Each path below is one point turned by a fixed rotation once a step. After each direction that follows a path, write how fast that rotation turns it, in degrees each step (0 if it stays still).
Each turn is a multiple of 5 degrees from 10 to 175, or 0.
Each row of a path follows its step; steps can be skipped.
Rotation 1:
step 0: [-10 -31   1 -11   2 -26 -29   1  -3   9  22  -6 -15  10  10  -5 -30  -8
  -5   4  -5 -29  22   1   3  20 -10  14   2  -2  15  24   3  12  23  -2
 -13  10 -15 -27   6   3  16  -6  -7  19   2   4  -9]
step 1: [ -1  21  -6   5 -16   9 -31   9  24  22  28 -13   2   2   6 -24  -4  20
   2 -22  -1  -6  23   3  -4  19   9 -12   6   6 -10   9   6  -7 -16   7
  15   1 -17  13  23   6  -3   7  18  29   9  26   2]
step 2: [  1  -6   6 -13  -7 -20   1 -15  18   0  -6  -6  36   5 -10  -3 -13  -3
 -19  -7   3   4   2   6  29   4  23   3   4 -21   1  19   5   1  21   9
  19 -12  19   5 -11  -3 -15  10  41  22  23  -7   3]
step 3: [-11 -10  24 -16  -2 -10 -10 -10  -9   8  -5   4   3   8 -28 -10 -25  13
   6  10 -27 -19 -10  14  17  -7   4   1 -14  17   0   3 -19  -7   4  -7
 -16 -20  12  16   8  27  30 -22  13   9  16  23 -11]
step 4: [  3  -7   0 -12   0 -19 -19   4  -7  27   2   8 -10  28   2  -4  15 -22
   3  -9   1 -10   6 -15   7  -1  -9  -9   6   1 -18  25  -2 -15   9   1
  -1  10 -19  27 -19 -12  18  -7   5  35 -14  12 -35]
step 5: [ -2  14 -19 -22 -35 -19   5  -5   2   5  22 -20  13  -7  -2 -19  -9   8
   9 -17  12 -24  16 -19  26  21  -6   9   5 -14 -18   2  -4  24   6  -4
   5  -3  -2  12  -4   1  28  25   8 -10 -11   9   4]
step 6: [  7 -15   8  11  -7 -37  -8  -7 -19 -13  11 -19  -3  -1  -2 -11 -12  -5
 -35   3  -4  -3  15  10  19  21 -14   8   3   1   0  18   3  -7   8  -3
  -1  -3 -13 -32  26  15   3   5  19  14  31  13  -7]
step 7: [ 13 -17  15   3  -3  16 -26  -2  16   5  18  -1   9  20  17  -9 -23  17
  -5 -17   0 -16  31  15   0  12  30  -8 -12   7  10  15   2  -3 -10  -7
  11  -8 -20  20  -5   6  14 -31  13  15  12   8  -6]
step 8: [-11  -4  -5   0 -16 -23 -10  -3  20  37  -8  17  15  21 -23 -18 -11  -8
   2  -3  11 -15  -4  12   9   2  15  -3  12  -9   5   6 -15   8  17  15
  29  13  17  20   5   0 -19  10  23  14   2  18 -13]
step 9: [-16  -9  17 -37  -1 -10  -4   2  -5  13  11  -7   4  -7 -20 -28  -9 -16
  14   6 -33   1   2  -4  32  -4   1  -5  -8   1 -16  14  -2  11  -7 -15
  -5 -27  15  -9 -13  18  13  14  17  22   4  11   2]
step 10: [  2   2  -4   7   9 -10 -25  -9  -4  14   2 -23  -6  18  -3  17   4  -9
  -9  -8  -8 -20 -16  -7  31   4   0  21   1  -2 -16  37   8 -23   6   4
 -14  -1 -22  20  10  -3  37  -2   0  19   7  13  -4]
step 11: [ 13   0  -4 -10 -16 -19 -15   5  10 -10  14   5   6  12   6 -17 -13  20
  -7 -31   7 -37  29 -19  -5  10 -12   1   6 -19 -11 -13 -10   6  23   8
 -12  -2  -3   5   4  -7  22  -3  35  15 -16  -1  -9]
[  1   3   3  -6  -2  -1  -1 -10   0  -6  -7  -1  -2  -5   4  -2   0  -3
  -5   9   0  -3   1   8   6  -4  -2  -2   3  -7  -5  -3  -3   7  -4   2
   3   1   3  -2   0   2   1   1  -7   6   4  -1   4]
110
[-2 -2 11  4 -2 -1  4  2  1 -1  2  5 10  1 -5 -5 -1  3 -1  5 -1  5 -4  9
  3 -6  6 -5  4  3  4 -4  2  4  2 -2 -1  1 -3  9  0 -4 -2 -3 -1  1 -1 -2
 -6]
70
[ 0  2  0  3 -6  3 -2 -7  2  6 -1 -2  5  1  5 10  5  0 -2 -4  5  1  1  0
  1 -7  7  6  1 -4 -4  3  6  2 -5  0  8 -2 -1  4  0 -1  5 -2  3 -3 -7 -6
 -4]
125
[ -3   0  -5  -4 -10   8  -5   3  -5  -1   3  -3  -1  -4  -3   0  -3   2
  -3  -4   0   1 -10   1   2   0  -1   0   1   3   3   4  -1   5   1   7
   2   0  -2   8   0   7   2  -8  -5  -5   0   1   9]
160
[-4  4 -1 -2 -8  1  4 -2  3 -2 -2 -4  4 -7 -4 -1  0 -4  5 -2 -2  6 -1 -6
  0  2 -1 -2  5  1  2  0  7  3 -3 -3  5  2 -4  0 -5  2 -7 14  3  3 -2  8
  0]
100
Rotation 2:
step 0: [ -5  22 -15  18 -19  -2   6  12   5  10 -27  -6 -10 -16   3  11  -9  -4
   8  21   9  23  21 -10   6  -3 -19 -21   3  -2 -17   4  12  -9  -6  -2
  -9   8   2 -24   7  -2 -13  19  -6 -34 -21   4  -1]
step 1: [ 10  25 -10  12  10  -5  -8 -12 -11   4   0   6  44   7 -12  13  12 -16
  11   2   4   6   0   2  -6  18  -1   9  -6  -5 -14 -21  -8 -24  37 -11
 -14  -2 -19   2   2  15   3  -6  -7 -10  24  -8   1]
step 2: [ 41  11   0   0 -14  -6 -29   6  12  13 -19  28   0   4  24 -11 -14  -4
  -8  -3  11 -13 -21 -11 -15  14   7  -4 -14 -19   6  -1  -2  -2 -21  -4
   0   5 -15 -17   9  -6  -3  -6 -14  -6 -22 -12   1]
step 3: [  0   3  -4  19   1   0   9 -10  29  12 -19 -15   8  -8   0   5  -6   5
   6  12 -14  31  10  -5  19  15   4 -19   1  -4 -19 -19  14 -22  14  19
  24  10  -7   2 -18  -3  -6   0   6 -18 -22 -12  11]
step 4: [  0  18   7 -17  20  -6 -14  -1  -5  15 -13  14  19   4  15  11 -15 -12
  -2 -18   9   6 -25  10 -10   8   9  24  -4 -13 -18 -10  18  -1  26  -1
   2  -2  -5   7  -1  13  -3   7   7 -27  24  10 -26]
step 5: [ 10  -1 -26   2 -18   2 -15  32  28  -6  -3  27  14 -14   6 -16  -4   9
  -5 -13   1   0   7  -4 -27  11   2   4 -16  -9  -1  -8  11  -7 -15   5
  -4  -3   9  12 -11  -8   5  10 -16 -19 -28   2  18]
step 6: [-13 -18 -16  21  30  -8  -8   2  15   0 -23  -7   4  -6  14  22  12   3
  -8  28  -1  18 -10  15   6  -3  -7 -11 -12 -15 -15 -16  10 -27  12  -5
  11  17   1  -6  -6 -11  27  -9   0   0   3   6  -4]
step 7: [ 12   5  -3   8  19  10  -6  16  -9  18  19   8 -19  -4   7  16 -22   2
  -6  -6   7   6 -17  -4 -20  28  29  12  12 -10   3 -23  19   3   9 -22
  -9 -13  -4  -4  -8  20  -5   1 -15 -18   8  17  -5]
step 8: [ 11  14 -20   2  -1  17  10  18  21 -15  12  23  11 -28  22   3  24  14
  13   2   0   3  -2   3 -24  15  -4  -9 -17  -3  10 -11  -3 -10  -2  15
  27  12  -6  -5   1 -12 -16   2  17   7 -15  15  11]
step 9: [-12  -1   6  30  -3   7   7   8 -11  19 -15   2  -4 -10  33  39 -10   1
  -2   3 -12   9   8  18  -8   5 -14  -2   7 -21 -19   3  -7 -12  -6 -13
   1   5  -5  -5 -25  -7  25   2  11  -6  10  -6 -24]
step 10: [ 14   5 -28  -2   6  14 -10   9   4  24  16 -12   6   5   9  11   5  12
   1 -16 -11   4   0 -11 -34  11   9  11  27  -1   8   1 -12 -23   6  11
   8 -10  -3   6   9  17  -7  -9 -33 -21  17  12   2]
step 11: [ 13  11  -4  -4  -7  10 -12   0  23 -15 -26  -2   2 -21  36  18  31  -1
  15  16   7  10   2  -3  -7  -2 -17  -1 -13 -19  14   3  -8  21   3 -16
   5  -1  11 -19  -5 -15 -19 -10  -7 -11 -15  15  -1]
[-6 -7 -3  5 -3 -2  5  1  0  2 -5 -3 -4  8  4 -8 -5 -1  9  5 -7  2 -7  1
 -5  4 -3 -5  5 -5  0  0  2 -4  2  0 -2  2  6 -1  3  0 -2  3  0  3  1 -5
 -2]
115
[ -2  -2   2   4   0   1   2   3   4  -3   1  -7  -3  -8   0   8  -2  -2
   0   1   1   3  -2  -3   3  -8  -6   4  -2   2   2   0   1  -3   1  -1
  -2  10  -3   2   1  -9  -1   3   1  -1  -8 -12  -1]
125
[  4  -8  -4  -5  -5  -2   5  -1  -6   4  -2   5  -1  -2   1   0  -1  -3
  -3  -1  -1   2 -11  -5   6  -1  -4   6  -2   0   6   2   0  -1  -2  -3
  -2  -2  -6  -6 -11   4   4   3   0  -2   1   3  -6]
145
[-4  2 -4 -3 -1 -1  1 -1 -1 -6 -7 -6  8  0 -2 12 -2 -3  2  5  0  0  2  9
  4  3  6  1  2  1  2 -1  4  0 -6 -2  4 -1  1 -4 -6  7  2  2  2  5  5 -7
  0]
130
[  2   0   5   2   1   2   1 -10   2   2   3  -5  -9  -3   2  -3   4  -4
  -4   6   1  -1  -5   1   1   7   6   7  -4  -5   4  -1   1   3   5   0
   7  -2   3  -7   1   4   3  -2  -1   2  -7  -4   7]
80
Rotation 3:
step 0: [-22  -7 -15  -5  -4   8  -4  19 -18 -19  -3  10  -8  -8  28   1   2  -2
 -21  16   4  -3 -13   6  -8   4   0 -16   3   2  29  -6  19 -24  -3   7
 -17  11  10 -12  -7   4  11  -1 -18 -22  19  -7  20]
step 1: [ -5 -13 -17   8   8  -6   2  19  -6   0 -18  19  -1   0 -42  22  -6  -3
  -3  -5   2  -1 -18  10  -6  16   6  24  21   3  -2  -3 -26  -9  -7 -21
   2  -3  -7  -2  19  18  -9  -7  -8   0  16  -5  13]
step 2: [ 10  -2 -19  -2  13 -13  -2 -29  -1  20  -5   6  31   5  11   2  13  -2
  15  10  21  -2  12  12  20  21   4  21   2 -19  11 -15  -4   5   7 -10
  -6   4   6  21  -8  -4  22  -2   7  -2  -7  -2  24]
step 3: [-12  18   8  13   4  10  -9  12 -29   7  -3   3 -15 -15  13 -22  -9 -10
 -14  12  12  -6  15  -8  -1   7  -5 -18 -10  13  13 -18 -14  25  10  -1
   7  -9 -13   0  -1  15  -8   2   4 -20 -13   0  34]
step 4: [-13 -14 -12   1  10   4  -6   7   9  -3   9   5 -34   8   0  14   2 -15
  -5  -9 -27 -15  -1   6  21  34  -4 -16  -6   0 -13  14  -5  10  22 -25
  -8   9   2 -11  -2  18   5  -2  -3  18  14  -5  10]
step 5: [  2  16 -30  -5   6   7  16  -8 -22   3  -3  10 -11  14  -5   8   2  12
   3  17   9   4  23  16   7   8 -11   4 -21 -10   5  23   1 -25 -27 -18
  -5 -19   7   4 -13  14  20   8  -1 -13   2   2 -14]
step 6: [-32  10  -7  16   4  11 -24 -10 -19 -17   1  21  -5  -3   6   3  -2   7
   3  -3  19  21  -4   5  -9 -18  -5  18   8   4  16   4   8  16  -7 -11
   4  17 -28  -9   3  -8  21 -16 -13  -4  -1 -14  19]
step 7: [  3 -19 -19   9  -9  -4 -24  16 -22  -5 -19  -1   1 -30   2   6   6   4
  11  -8 -11 -19   4 -17   7  17   1   0   8  -5  16  -8 -16 -15  -3 -23
  -6   5  -7   0  -3 -13  -8   7  30  22  13 -11  11]
step 8: [ 11  13 -14 -21   5 -30  20  14 -23   8   2  13  15   8  27  -5   3  11
  12  11   0 -12   3   2   9  11  12  12  -3  -4  -4  13 -10   9  11  -4
   4  -1  -4 -10  26  19  14  12  -8  -9  22  17  18]
step 9: [-10   6  -3  22  14  -6 -14   9 -13   4  -8   8  -8  20 -17 -10  21  -3
   1   2 -15  31  24  15  -4 -11   0 -14 -13  -1   2  -7 -14   9  20 -13
 -21  23   9  11  11   7   5   5  -9 -17 -18   3  18]
step 10: [-14 -18  -7  27  -4   8 -16  -7 -19  -5  18 -15   8   2  -8   7   9  -4
  17 -13  -8  -9  15  -6   5  29   1   3 -25  -2 -19   8 -10  23 -23 -16
  26 -10  -1  -2 -15   9   0   4  -2   6  -9  -8   4]
step 11: [ -2   9 -24   1  -4  14 -11   4 -10  -2  23  17  -8   7  37  -1  16  11
   4   6   4 -22   3 -13   6   3  12 -23  -7   2  12   2  -2 -19  -4   2
  -5   8  -8  -3 -24   2  22 -15 -13 -17  18  24  -9]
[ 5  5  0 -7  2  0 -3 -3  2  6 -2  1  3 -3  1 -6 -1 -4  3 -5 -1 -7  0 -4
 -3 -3 -3  2  7 -2  3 -5 -6  6 -4 -4 -7 -5 -5  6  7 -7  2 -2  2  1  6  4
  5]
70
[  0   4   2  -6   0  -2  -1   0  -5  -2  -5  -3  -8   0   1   1  -2   6
   5  -1  -3   5   3  -3   7  -9  -5   1  -3  -1   2   7   4  -2   1   3
   0  -1  -4  -4   5  -2   3   1   6  10   4 -10   0]
40
[ 0 -1 -7 -1  7 -4 11  2  0 -6  0  3  1  1 -8 -4  7  0  0  0  3 -1 -4 -3
 -3 -5 -6  1 -1  9 -6  2 -1  2  3  0 -8 -5  6 -1 -4  1  5  1 -1  5  1  1
  2]
95
[ 1 -5  0  8 -7  7  0  6 -2  2 -4 -4  1  4  2 -7  3  4 -3  0  0 -2  3  6
  3 -4 -7  1 11  2  2  4  4  5  7  2 -4 -4 -4 -2  2  0  1 -2 -4 -7 -1 -2
 -1]
125
[ -1  -1  10   6   1  -4  -1   2  -4  -5   8   0  -5  -6 -13  -3  -1  -8
  -5  -4   1  -4   3   2   0  -5   5   3  -2  -7   2  -1   1  -2   4  -2
  -5   2  -3  -5   1  -2   1  -1  -2  -2   2  -2   2]
125
